0: [116 121 156 141 132 121 157 114 128 139 138 126 166 132 124 111]
1: [ 79 125 102 132 130 137 138 169 139 143 135 132 135 113 115 147]
2: [109 167 112 133 135 102 134 127 126 146 112 147 144 131 115 107]
3: [107 163 105 116 135 153 161 107 154  83 107 138 133 114 126 122]
4: [158 169 160 144 128 123 102 117 133 123 137 147 109  98 145 125]
5: [152 103 163 116  89 131 184 150 161 143 155 151 139 172 109  94]
6: [155 164 207 115  91 131 185 112 160 141 104 108 136 173 102  93]
7: [116 144 166 109 128 157 154 129 140  93 138 138 126 123 150 132]
8: [107 164 122 135 146 108 137 138 122 131 101  91 145 134 176  94]
9: [152  93 140  89 124  90 129 173 105  85 119 116 118 155 108 127]
10: [137 130 121  84 101 167 142  75  99 125 134 105 102 141 133 156]
11: [ 92 150 121 123 111 129 128 147  91 143 150 118  96 173 130  97]
12: [137 151 123 167 126 104 113 119 136 157 103 161 134 131 133 112]
13: [155 121 117 122 112 113 125 118 113 105 121 113 115 104 149 140]
14: [ 78 128 102 130 135 153 147 112 138 115 137 110 134 110 149 142]
15: [ 94 127  97 124 108 130 129 141  88 142 136 112  94 174 116  96]
16: [ 79 138  99 138 129 145 135 153 122 135 147  89 125 117 113 157]
17: [142  91 155 143 143 166 124 174 162 135 101 126 159 165 115 153]
18: [143 124 151  99 137 106 122 122 108 113 111 138  97 109 141 154]
19: [153 127 131 131  91 133 134 137 108 135 140 144 121  88 127 112]
20: [156 121 113 121 154 170 126 144 119 113 173 188 118 105 129 141]
21: [108 103 129 117 135 154 160 118 155  84 166 106 132 114 113 121]
22: [111 157 107 107 175 136  72 125 165 118 130 143 164 135 203  91]
23: [ 87 143 104 154 119 140 126 116 127 118 104 103 135 115 172 133]
24: [156 165 135 116  89 131 186 160 160 142 103 142 137 172 182  94]
25: [164 118  98 134 171 167 123 149 108 122 145 121 107 109 138 129]
26: [162 172 140 135 103 120 134 116 112 131 121 155 123  76 117 113]
27: [112 136 129 131 128 124 106 122 114 149 115 139 122 137 134 151]
28: [142 129 162  87 106 153 142 143 101 121 105 154 105 130 122 157]
29: [123 130 138 156 149 163 123 151 173 137 134 159 170 158  99 152]
30: [111 146 131 123 144 112 143  94  94 122 104 118 145 107 125 134]
31: [ 97 101 131 125 155  95  99 133 115 122 180 121  95 140 130 127]
32: [122 159  93 139 128 110 135 129 117 133 111 147 139 116 113  95]
33: [116 152 131 151 126 123 164 114 138 146 128 123 175 140 130 101]
34: [135 129 160  84 102 168 140 158  99 122 186 160 101 140 130 158]
35: [163  61 125  94 127 114 141 211 111 112 143 113 109  98 129 155]
36: [ 87 101  92 114 166  85  78  96 101 112 186 132  67 140 176 137]
37: [162  98 128 110 118 117 137 139 112 119 113 113 114  91 105 141]
38: [ 93 100 143 125 106 133 130 120  88 141 101 156  94 174 139  97]
39: [158 133 101 147 131 120 103 150 133 122 146 129 105 102 113 123]
40: [138 166 111 154 143 102 124 118 143 180  97 166 136 132 130 121]
41: [122  97 149 102 154 124  88 112 149 109 117 129 150 137  93 101]
42: [ 98 141 121 129 111 127 125 141  92 148 146 112  98 163 136 118]
43: [134 123 100  83 100 168 139 185 100 125  93  93 101 139  58 156]
44: [117 118 137 139 133 120 155 124 130 139 139 148 165 131 137 111]
45: [162 111 133 148  91 120 130 147 114 136 121 119 129  70 128  97]
46: [117 151 131 110 109 173 134  94 149 100  98 108 142 102 127 166]
47: [158 128 135 134  97 112 131 145 108 124 156 153 125  93 125 104]
48: [ 78 165 116 127 147 150 123 122 145 124 141 119 140 115 108 134]
49: [161 120 112 134 162 154 120 132 115 121 166 175 109 105 124 128]
50: [163 133 146 135 100 119 134 111 112 130 176 129 125  77 139 111]
51: [161 164 104 134 173 166 123 105 106 122 123 133 106 110  98 129]
52: [ 86  93 182 115 167  86  78  96 105 113 143 115  65 140 136 139]
53: [104 125 102 113 104 141 133 128  91 137 116 109  98 165 141 113]
54: [131 123 116 184  90 112  92 133 112 112 147  91 120 132  84 113]
55: [143 148 131 113 107 163 122 112 146 100 148 123 134 101 137 159]
56: [ 67 153 147 136 135 156 144 141 133 126 120 133 134 107 131 150]
57: [146 139 111 166 160 163 116 102 185 143 125 134 183 174 121 152]
58: [154  98 151 116  87 132 183  95 162 141 124 138 138 172 154  94]
59: [132 101 159 146 132 100 124 144 145 181 114 127 135 129  96 128]
60: [108 119 129 124 145  95  92 136 107 119 157 123  83 118  95 126]
61: [146 169 178 161 158 168 119 173 186 141 153 148 181 173 165 153]
62: [158 142 111 144 127 122 104 105 133 123 120 134 107 101 127 125]
63: [ 65 134  99 137 136 154 142 166 132 125 153  81 133 108 102 152]
64: [118 141 136 113 112 112 131 127 132 168 115 152 130 128  87 146]
65: [119 102  79 148 127 124 163 115 144 143 125 117 174 139 114 102]
66: [129 126 135  89 121 160 124 141 117 123 116 135 120 139 134 138]
67: [150 147 175 154 162 167 120 159 165 136 147 144 160 154 173 146]
68: [153 104 142  94 118  90 127 140 101  87 103 129 120 156 166 126]
69: [112  94 154 108 175 137  75 107 167 115 119 164 163 131 105  89]
70: [108 154 118 128 138 102 135 118 129 145  98 152 143 130 147 109]
71: [106  80 119 119 145 113 140 161  94 121 117 101 141 107 116 135]
72: [ 95 121 145 124 109 129 132 118  89 141  63 145  97 175 111 100]
73: [ 77 101 106 135 140 142 141 109 133 126 114 101 136 115 101 133]
74: [152 158  92  90 119  90 128 179 105  86 119 130 119 155  95 129]
75: [141 102 142 100  97 155 138  87 104 128 143 160 107 121 108 138]
76: [138 153 178 117  95 131 170 119 140 142 109 108 125 173 114  94]
77: [107 151  93 123 116 101 131 121 129 173  96  92 127 135 120 133]
78: [ 95 107  98 123 107 131 130 134  90 141 137 118  92 176 104  98]
79: [154 149 152 118  89 130 187  88 159 143 116 126 136 170 122  95]
80: [105 140  92 108 172 122  74 131 151 115  90 122 136 136 123 101]
81: [109 113 105 104 173 135  72 111 167 118 140 159 164 132 140  90]
82: [ 87 123 133 114 166  85  79 131 104 113 175 157  66 138 138 137]
83: [156  99 154 127  87 128 171 124 147 142 139 159 133 143 114  94]
84: [111 124 114 106 170 136  74 181 167 117 142 132 165 134 124  88]
85: [140 109 101 197  81 108  82 141 118  93 153 115 126 128 186  90]
86: [159 170 148 146 129 121 103 141 131 121 106 157 107 103 115 125]
87: [139 144 157 152 140 104 123 138 143 179 124 154 135 134 119 120]
88: [129 105 141 131 123 113 154 150 131 127 167 147 158 145 117 109]
89: [122 120 112 149 124 133 117 113 118 157  88 120 125 149 142 166]
90: [129 118 140 105 109 172 136 113 153  92 143 146 139 102 140 158]
91: [ 86  93 124 116 165  83  76 149 105 114 129 155  65 136 148 137]
92: [154 125 140 119  91 132 184 164 157 141 109 120 138 173 130  94]
93: [127 115 124  92 112 152 141  74  99 124 139 169 110 132  84 149]
94: [ 88 103 100 115 167  86  77 134 105 115 152  91  66 141 129 139]
95: [ 78  54 108 126 148 149 124 110 144 124 120 124 142 116 119 133]
96: [110 127 111 109 161 141  97 160 164 108 129 140 156 129 126  98]
97: [120 131 117 150 125 123 162 113 143 143 152  91 174 139 138 101]
98: [160 126 126 149  90 119 132 151 112 138 154 153 129  68 125  96]
99: [114 122  87 144 112 121 117 118  93 163  85 101 104 140 153 170]
100: [117 126 179 147 127 124 163 113 142 145 137 122 175 141 133 101]
101: [162 140 113 133 173 165 125 111 110 123 107 119 106 108 159 132]
102: [152 130 138 119  89 130 186 151 159 140 112 116 136 173 176  95]
103: [ 66  48 111 134 139 154 143 112 136 128 107 122 133 110 120 150]
104: [109 125 149 123 141 140 153 140 146  94 133 136 138 120 125 115]
105: [144  69  94 163 158 166 117 127 185 140 169 108 183 174 125 156]
106: [147 110 122 145 127 122 119 100 137 128 143 155 128 110 147 117]
107: [150 110 129 161 136 153 120 132 165 141  91 139 167 145  99 137]
108: [ 66 170 120 136 136 155 141 106 136 127 133 116 131 108 107 151]
109: [155 146 135 116  88 131 183  93 158 142 105 124 137 172 149  95]
110: [155 129  95 121 154 169 126 135 120 113 162 167 118 105 131 141]
111: [124 147 116 144 149  98 111 120 132 162 120 151 117 134 132 125]
112: [156 151 137 146 132 120 104 151 136 122  78 137 110  97 117 126]
113: [146 125 148 139 137 107 129  86 136 160 118 148 128 124 113 132]
114: [166  90 124 135 175 168 127 161 110 121 126 130 107 109 149 130]
115: [155 158 130 123 154 169 126 116 121 112 142 156 118 103 103 141]
116: [164 144 161  95 128 116 141 102 111 111 150  91 108  98 108 159]

[113 119 123 128 139 115 146 143 107 128 111 106 150 118 111 126] 71 30
[163  68 135  95 129 115 139 133 110 112 104 127 109  99 101 158] 37 18
[149 157  83 109 124  93 126 151 112 111 128 119 123 152 122 125] 74 32
[112 137  85 106 175 135  72 140 169 114  90 124 164 135 109  89] 80 96
[116 153  97 151 125 123 162 113 144 145 120 130 173 143 136 104] 33 97
[114 101 144 132 121 100 139 151 146 173 147 113 150 126 116 133] 59 0
[ 79  86 102 131 137 154 148  99 142 113 122 108 133 109  97 141] 73 95
[162 140 123 104 142 128 137 118 108 113 168  92 110 100 105 151] 116 37
[148  95 136 119 112  95 116 167 109  88 111 110 120 148 104 117] 9 68
[143 114 157 130 172 144 112 105 107 120 178 165  95 117 116 133] 49 20
[136 176 149 100  98 179 131  89 153  91  93 119 145 101 140 173] 46 55
[160  90 137  94 125 108 138 187 108 105 147 114 111 114 139 148] 35 9
[114 151 136 143 108 120 118 112  94 161 107 169 105 138 163 173] 27 89
[149 141 128 107 125 116 135 124 104 124 157  89 110 109 111 163] 116 13
[125  89 148 109 150 135 103 115 167 123 142 121 155 145 125  90] 41 69
[145 107 108 144 134 117 113 121 131 125 152 158 118 109 136 116] 106 39
[134 147 103  97 132  89 114 168 105  94 132 127 105 150  98 131] 74 9
[155  82 142  96 121 133 136 147 121 107 116 132 119 100 111 161] 37 18
[131 111 102 177  97 119 103 116 128  89 131 115 130 123  99 100] 54 39
[139 101 163 154 137 103 123 162 145 180 114 114 134 133 101 122] 59 87
[137 164 145  84  97 169 140 112  99 124  73 150 100 143  65 156] 28 93
[111 119 124 122 143 114 141  73  92 123 107  76 138 109 146 135] 30 13
[136 122 116 153 155 160 128 112 177 126 120 133 169 158 134 144] 57 107
[160 170 164 145 127 122 104 108 132 123 140 136 104 101 133 130] 4 86
[163 122 154  95 125 114 138 119 110 112 105 146 109  97 142 160] 18 13
[152 132 100  92 120  91 130 125 100  85 136 106 116 158 195 126] 68 13
[158  95 104 148 129 121 105 108 135 124 161 177 107  99 147 125] 106 49
[109 110 120 121 146 114 142 158  91 124 138 133 141 112 121 130] 71 1
[120 163 117 133 123  94 127 133 145 184 125 101 139 123 135 137] 77 111
[164 156 176 134 171 167 126 108 109 122 180 154 108 107  93 130] 115 49
[158 135 112 144 127 123 102 153 135 123 117 128 107 101 103 126] 39 112
[153 164 106 120  91 131 185 164 159 140  66 139 137 172  63  96] 92 76
[141 117 149 157 141 104 126  70 146 179 117 170 134 134 112 121] 113 87
[141 121 107 198  83 109  83 114 119  95 127 107 126 128 147  90] 85 54
[160 127 106 124 158 146 126 118 107 113  85 116 110 121 167 129] 101 13
[ 68  94 138 135 134 153 142  89 135 127 165 119 133 110 179 150] 14 95
[115  85 113 149 129 122 163 117 143 144 172 104 176 138 157 104] 97 65
[111 124 137 118 144 113 142 153  97 123 136 121 141 110  98 136] 71 30
[137 112  99 100  98 179 128 107 148  91 103  71 146 103 142 171] 46 55
[135 145 148  82  99 168 140 145  97 128 173 125 102 144 152 155] 34 66
[157 148 117 137 116 124 126 117 140 129 129 145 115 120 118 117] 62 106
[112  97 141 126 118  92 131 158 147 184 140 101 142 121 104 144] 59 64
[153 116 125  92 117  93 127 162 102  87 132 137 116 158 161 129] 68 9
[111  96 152 125 127  98 134 143 134 167 138 111 142 118 114 141] 59 0
[161 182 152 151  93 122 132 112 114 138 125 158 127  68 117  95] 26 19
[121  82 142 120 142 108 137 133 118 125 123 112 136 124 106 112] 71 0
[119 106 133 133 124  96 129 142 147 183 143 106 140 124 109 137] 59 64
[158 100 107 142 129 122 102  84 134 123 143 156 110  99 139 123] 106 62
[144 134 111 131 156 155 126 114 104 129 104 127 103 126 162 123] 101 25
[110 166 137 121 139 114 142 117  97 120 102 147 142 110 107 135] 30 2
[138 161 113 100  98 179 129  97 150  91 149 118 144 101 152 172] 55 90
[136 137  83  99  96 178 131 135 152  91 157  70 143 100 151 169] 55 46
[144 133 154 163 154 166 116 138 186 141 132 171 184 176  87 153] 29 57
[152 137 140  91 117  89 128 131 104  87 127 138 120 157 139 127] 68 9
[ 65 115 115 137 135 155 141 117 136 125 131 123 132 109 141 149] 14 73
[113 180 110 125 117  90 129 132 145 184 109  94 142 120 134 144] 77 2
[137 124 123 101 113 103 128 159  98 103 119 141 111 162 153 120] 68 9
[119 145 125 132 104 135 119 128 111 144 161 141 118 127 137 169] 27 42
[110 106  87 128 118  91 130 111 146 184 139  79 140 119 146 143] 77 97
[107 118 128 116 138 151 157 159 154  81 121 107 133 113 137 122] 104 21
[122  95 132 127 131 116 138 147 100 125 120 102 137  96 124 125] 71 37
[126 184 118 128 133 111 128 141 135 167 125  93 132 117 128 140] 77 2
[144 158 113 167 154 164 116 100 190 140 109 126 184 173 161 152] 57 107
[145 174 160 166 158 166 117 104 183 139 139 122 184 173 125 154] 57 61
[113 102 139 143 107 120 120 136  95 163 144 130 104 138 113 174] 27 42
[163 143 124  94 130 114 141 125 108 111 171  71 112  98 100 159] 116 37
[111 147 136 115 155 132  85 119 145 127  87 113 149 136 116 112] 80 41
[142 128 111 152 138 103 126 152 144 179 186  91 136 132 169 118] 97 111
[111  92 124 126 137 144 159 146 152  99 105 123 145 121 159 117] 104 14
